In the data rows, zero lies at 4.5, halfway between 4 and 5.
Some points:
[7 3 0 3 5 2 0 6 2 4 6 3 0 5 5 6 3 4 5 4 0 5 0 3 5 4 6 3 2 2 5 5 5 4 4 1 1
 3 3 1 4 2 1 6 6 4 6 4 4 4 4 4 3 4 3 2]
[6 5 1 4 2 5 2 5 1 4 6 6 1 6 5 7 4 8 4 7 2 5 2 3 7 4 8 2 6 6 4 2 6 2 3 2 4
 5 3 5 4 5 0 5 3 4 7 7 6 6 3 7 4 2 1 5]
[6 6 1 4 5 7 3 6 4 6 6 4 2 6 5 7 7 8 6 4 2 6 1 4 7 6 6 2 4 3 4 2 6 7 1 0 5
 5 6 8 3 5 2 8 8 4 6 7 3 6 4 7 6 6 3 5]
[8 7 4 6 4 6 4 9 3 5 7 8 4 7 7 6 6 7 7 7 2 6 3 7 5 7 7 1 8 7 7 2 6 7 5 3 2
 5 6 5 1 7 2 8 6 4 7 5 5 6 8 8 7 6 1 6]
[9 4 4 4 7 2 6 2 6 6 8 4 7 3 6 8 6 5 2 6 5 3 4 3 3 4 6 6 8 5 2 5 2 8 7 5 7
 3 4 3 5 5 7 4 8 6 8 3 8 7 3 3 6 2 7 4]
[6 4 6 5 5 2 6 6 6 6 8 4 5 6 2 7 4 5 2 9 9 1 6 3 3 4 7 5 4 4 2 5 3 6 7 4 5
 7 6 5 6 3 5 4 8 7 9 3 3 6 3 4 4 4 5 5]
[6 4 5 5 6 4 8 3 6 5 7 3 4 1 2 7 4 7 3 5 6 3 5 6 4 4 7 6 5 3 5 6 3 4 6 7 6
 7 5 2 4 3 4 7 6 6 5 2 4 8 1 5 5 4 4 4]
[5 4 8 4 7 4 6 4 6 3 4 3 6 4 5 4 2 7 2 4 3 4 4 4 4 2 7 5 5 4 4 4 4 3 5 5 6
 6 7 5 6 2 5 5 6 6 7 0 7 4 4 5 5 5 6 6]
[6 3 5 7 5 4 5 4 6 6 4 3 5 3 2 6 5 3 3 6 5 4 6 4 2 1 7 3 4 5 3 5 5 4 5 4 6
 4 5 4 5 3 7 7 3 7 4 6 7 2 4 3 5 5 3 7]
[4 4 5 5 5 6 5 5 4 5 6 5 6 3 2 6 4 3 5 2 4 3 5 7 2 2 3 4 3 4 4 5 5 2 8 4 6
 7 7 6 5 4 5 5 7 4 4 4 7 3 4 3 3 3 4 5]
[5 4 4 7 6 3 7 3 4 7 2 3 6 3 3 3 4 3 6 3 4 4 5 6 4 5 5 5 1 6 4 5 3 5 3 4 6
 8 6 5 6 5 5 4 2 3 6 3 7 4 5 5 3 5 4 5]
[3 4 5 4 6 5 3 4 6 8 4 6 5 3 5 4 4 4 5 3 5 5 5 7 4 2 4 6 5 5 4 5 4 5 6 2 6
 6 7 6 5 6 2 4 0 7 4 2 6 3 6 3 2 8 4 5]
[3 0 4 7 5 6 6 4 4 6 2 3 5 6 3 4 5 3 4 4 4 7 3 8 5 6 1 4 4 7 3 5 4 3 7 6 6
 5 7 6 3 5 3 3 2 6 5 5 6 5 4 2 4 8 4 7]
[2 6 3 8 6 5 6 3 5 8 5 3 3 4 6 2 3 3 4 4 4 4 4 7 7 3 2 4 4 7 7 6 6 3 5 3 4
 7 5 8 5 7 5 1 5 8 2 4 8 4 6 3 6 6 4 7]
[3 3 5 7 7 5 3 1 6 6 3 4 3 6 3 2 4 3 6 4 6 5 3 6 3 4 3 4 4 7 8 2 3 3 5 3 5
 6 8 6 4 6 6 4 4 7 3 5 6 3 4 5 2 5 5 7]
[5 5 3 5 8 9 5 5 5 6 1 3 5 3 4 2 2 3 3 4 4 5 5 5 4 5 4 5 3 6 5 3 3 5 6 6 6
 7 6 4 4 6 2 3 5 5 2 5 6 3 4 3 1 6 3 7]
[4 3 6 6 6 3 4 7 5 6 4 5 4 3 3 5 2 7 5 2 3 2 4 4 4 4 5 3 3 7 5 5 1 4 5 6 7
 7 7 5 5 5 4 3 3 6 1 6 4 2 4 4 5 6 6 5]
[5 3 4 6 6 4 5 6 7 4 5 1 6 2 5 6 3 5 4 3 7 4 3 4 3 2 2 5 2 5 2 4 3 2 5 6 5
 7 5 6 3 3 4 7 2 6 3 2 5 3 6 8 2 3 5 6]
[5 2 4 5 5 3 6 9 6 7 2 3 5 3 2 2 3 8 2 3 5 3 6 5 2 3 5 6 4 5 4 6 3 3 6 5 5
 4 5 4 5 4 6 7 4 6 5 3 8 3 2 9 2 4 6 5]
[6 3 7 6 3 8 2 5 4 4 5 5 4 5 4 8 5 4 7 4 5 7 8 5 7 4 5 9 3 7 7 7 6 4 2 8 2
 3 2 7 8 7 6 5 6 2 5 4 3 5 7 4 3 6 8 5]
[5 3 5 2 1 7 4 2 4 2 7 2 7 4 4 5 1 4 8 7 5 7 7 6 5 5 5 6 4 4 9 6 5 4 3 8 3
 3 4 7 7 4 7 5 4 3 6 8 4 4 8 5 4 8 7 3]
[4 4 6 4 3 6 6 5 4 2 4 3 5 6 5 4 4 7 7 3 7 7 5 4 5 2 5 6 3 3 7 5 5 2 4 4 5
 2 2 3 4 8 6 4 5 2 6 8 2 4 7 2 3 6 8 5]
[6 4 7 3 5 4 4 4 6 3 4 4 6 8 4 4 1 4 5 3 5 8 6 3 7 3 4 5 5 4 6 5 6 3 4 6 4
 3 4 5 4 8 7 4 4 2 4 6 2 4 7 4 3 4 2 0]
[4 4 6 2 2 6 7 4 7 1 3 5 6 5 6 4 5 5 9 3 6 5 5 4 7 7 6 4 3 4 5 6 6 4 3 4 4
 0 3 4 4 5 6 3 4 6 3 4 3 2 5 4 2 3 3 3]
[5 7 7 1 3 4 4 4 3 4 4 3 5 7 6 2 6 3 4 2 5 5 4 3 9 7 5 3 3 3 5 2 5 4 7 7 5
 4 1 4 5 4 7 7 2 4 4 5 3 3 5 4 4 4 5 3]
[5 5 4 2 5 3 6 4 6 3 2 7 6 3 6 4 6 4 5 4 6 7 6 1 6 7 4 4 5 3 4 5 7 2 6 4 2
 4 4 5 6 4 4 5 4 4 2 6 3 4 5 4 7 3 7 3]
[5 8 6 4 4 4 6 4 6 4 4 5 3 6 7 6 6 4 4 3 7 5 5 3 4 7 3 7 4 1 6 4 6 5 5 7 5
 3 5 3 7 4 3 2 3 5 4 7 5 2 3 5 8 3 4 3]
[5 6 5 4 6 6 5 2 6 5 2 7 5 9 6 4 5 4 5 4 4 3 4 4 4 6 5 5 6 3 2 6 7 5 5 6 6
 5 2 3 4 2 5 3 3 4 4 6 3 3 5 5 6 3 7 2]
[1 6 6 3 7 5 7 3 4 4 6 8 6 6 7 2 5 3 6 5 5 5 4 2 6 5 4 6 4 4 4 7 5 6 7 5 5
 2 5 3 7 2 6 5 3 5 4 6 3 7 4 5 6 2 3 6]
[2 6 5 5 5 4 5 5 6 4 4 6 6 6 5 4 7 6 4 7 6 5 4 3 6 8 4 4 6 1 5 6 5 5 5 5 5
 6 5 2 6 3 7 3 4 3 3 5 7 6 6 1 6 1 5 3]
[4 7 4 3 6 2 4 5 6 5 5 7 7 6 5 3 6 3 6 4 5 5 7 2 5 6 1 6 8 5 4 5 6 4 3 6 5
 6 3 1 4 1 6 4 5 6 6 6 5 4 2 3 5 5 4 5]
[5 6 5 5 3 2 4 4 6 2 5 7 5 6 7 3 5 1 4 5 6 5 7 4 5 6 2 4 5 1 4 5 7 5 5 5 8
 5 4 4 5 3 5 5 4 6 3 5 5 7 3 5 5 5 6 3]
[0 6 5 3 4 2 6 5 3 3 3 5 6 6 7 5 6 4 6 5 4 5 6 4 6 4 5 7 4 4 4 4 8 9 6 5 5
 6 5 2 3 4 6 3 4 6 3 7 5 4 4 4 6 2 7 2]
[3 3 5 4 0 5 0 5 2 5 3 6 3 2 4 5 3 3 4 4 4 4 3 4 4 4 3 1 8 4 3 4 3 7 2 4 1
 4 3 4 2 5 4 4 6 1 5 2 2 6 2 5 8 4 3 6]
[3 5 6 4 3 6 1 6 2 4 5 4 3 1 4 4 8 3 2 7 4 2 2 4 2 3 4 3 5 6 4 3 5 5 1 4 2
 1 3 5 3 4 3 2 5 0 4 2 3 7 4 6 4 7 4 2]
[4 4 3 3 1 4 4 5 1 3 7 6 2 3 2 2 5 4 2 7 3 4 3 7 2 3 3 5 6 6 3 1 4 7 0 5 4
 1 3 5 3 4 3 4 5 2 4 1 1 4 5 2 7 3 4 5]
[3 6 1 4 2 3 2 5 3 0 4 3 2 4 4 4 7 3 3 7 2 1 4 6 3 3 4 4 7 5 3 5 1 5 3 5 1
 2 4 6 5 6 4 5 5 0 3 2 2 5 2 5 6 7 3 5]
[5 5 4 6 0 4 3 3 1 3 5 4 5 3 4 4 6 5 2 4 1 2 6 4 1 5 3 4 5 3 4 2 1 6 2 1 0
 3 2 5 2 4 3 3 4 3 5 3 2 7 5 4 4 5 3 4]
These points spread out most along one direction. Take the direction at right angles to it along which they spread out most. Go by this last direction. Where along it does each point below lie, from 0 to 99? 50 is the average, and the first point above lies past it. One standard deviation of the points above along it is 16.
[4 3 6 6 6 3 4 7 5 6 4 5 4 3 3 5 2 7 5 2 3 2 4 4 4 4 5 3 3 7 5 5 1 4 5 6 7
 7 7 5 5 5 4 3 3 6 1 6 4 2 4 4 5 6 6 5] 66
[5 4 8 4 7 4 6 4 6 3 4 3 6 4 5 4 2 7 2 4 3 4 4 4 4 2 7 5 5 4 4 4 4 3 5 5 6
 6 7 5 6 2 5 5 6 6 7 0 7 4 4 5 5 5 6 6] 63
[9 4 4 4 7 2 6 2 6 6 8 4 7 3 6 8 6 5 2 6 5 3 4 3 3 4 6 6 8 5 2 5 2 8 7 5 7
 3 4 3 5 5 7 4 8 6 8 3 8 7 3 3 6 2 7 4] 56
[7 3 0 3 5 2 0 6 2 4 6 3 0 5 5 6 3 4 5 4 0 5 0 3 5 4 6 3 2 2 5 5 5 4 4 1 1
 3 3 1 4 2 1 6 6 4 6 4 4 4 4 4 3 4 3 2] 56
[3 5 6 4 3 6 1 6 2 4 5 4 3 1 4 4 8 3 2 7 4 2 2 4 2 3 4 3 5 6 4 3 5 5 1 4 2
 1 3 5 3 4 3 2 5 0 4 2 3 7 4 6 4 7 4 2] 57
[0 6 5 3 4 2 6 5 3 3 3 5 6 6 7 5 6 4 6 5 4 5 6 4 6 4 5 7 4 4 4 4 8 9 6 5 5
 6 5 2 3 4 6 3 4 6 3 7 5 4 4 4 6 2 7 2] 28
[5 5 3 5 8 9 5 5 5 6 1 3 5 3 4 2 2 3 3 4 4 5 5 5 4 5 4 5 3 6 5 3 3 5 6 6 6
 7 6 4 4 6 2 3 5 5 2 5 6 3 4 3 1 6 3 7] 67
[5 6 5 4 6 6 5 2 6 5 2 7 5 9 6 4 5 4 5 4 4 3 4 4 4 6 5 5 6 3 2 6 7 5 5 6 6
 5 2 3 4 2 5 3 3 4 4 6 3 3 5 5 6 3 7 2] 30
[6 3 7 6 3 8 2 5 4 4 5 5 4 5 4 8 5 4 7 4 5 7 8 5 7 4 5 9 3 7 7 7 6 4 2 8 2
 3 2 7 8 7 6 5 6 2 5 4 3 5 7 4 3 6 8 5] 36
[4 4 5 5 5 6 5 5 4 5 6 5 6 3 2 6 4 3 5 2 4 3 5 7 2 2 3 4 3 4 4 5 5 2 8 4 6
 7 7 6 5 4 5 5 7 4 4 4 7 3 4 3 3 3 4 5] 65
[3 6 1 4 2 3 2 5 3 0 4 3 2 4 4 4 7 3 3 7 2 1 4 6 3 3 4 4 7 5 3 5 1 5 3 5 1
 2 4 6 5 6 4 5 5 0 3 2 2 5 2 5 6 7 3 5] 58
[5 4 4 7 6 3 7 3 4 7 2 3 6 3 3 3 4 3 6 3 4 4 5 6 4 5 5 5 1 6 4 5 3 5 3 4 6
 8 6 5 6 5 5 4 2 3 6 3 7 4 5 5 3 5 4 5] 65
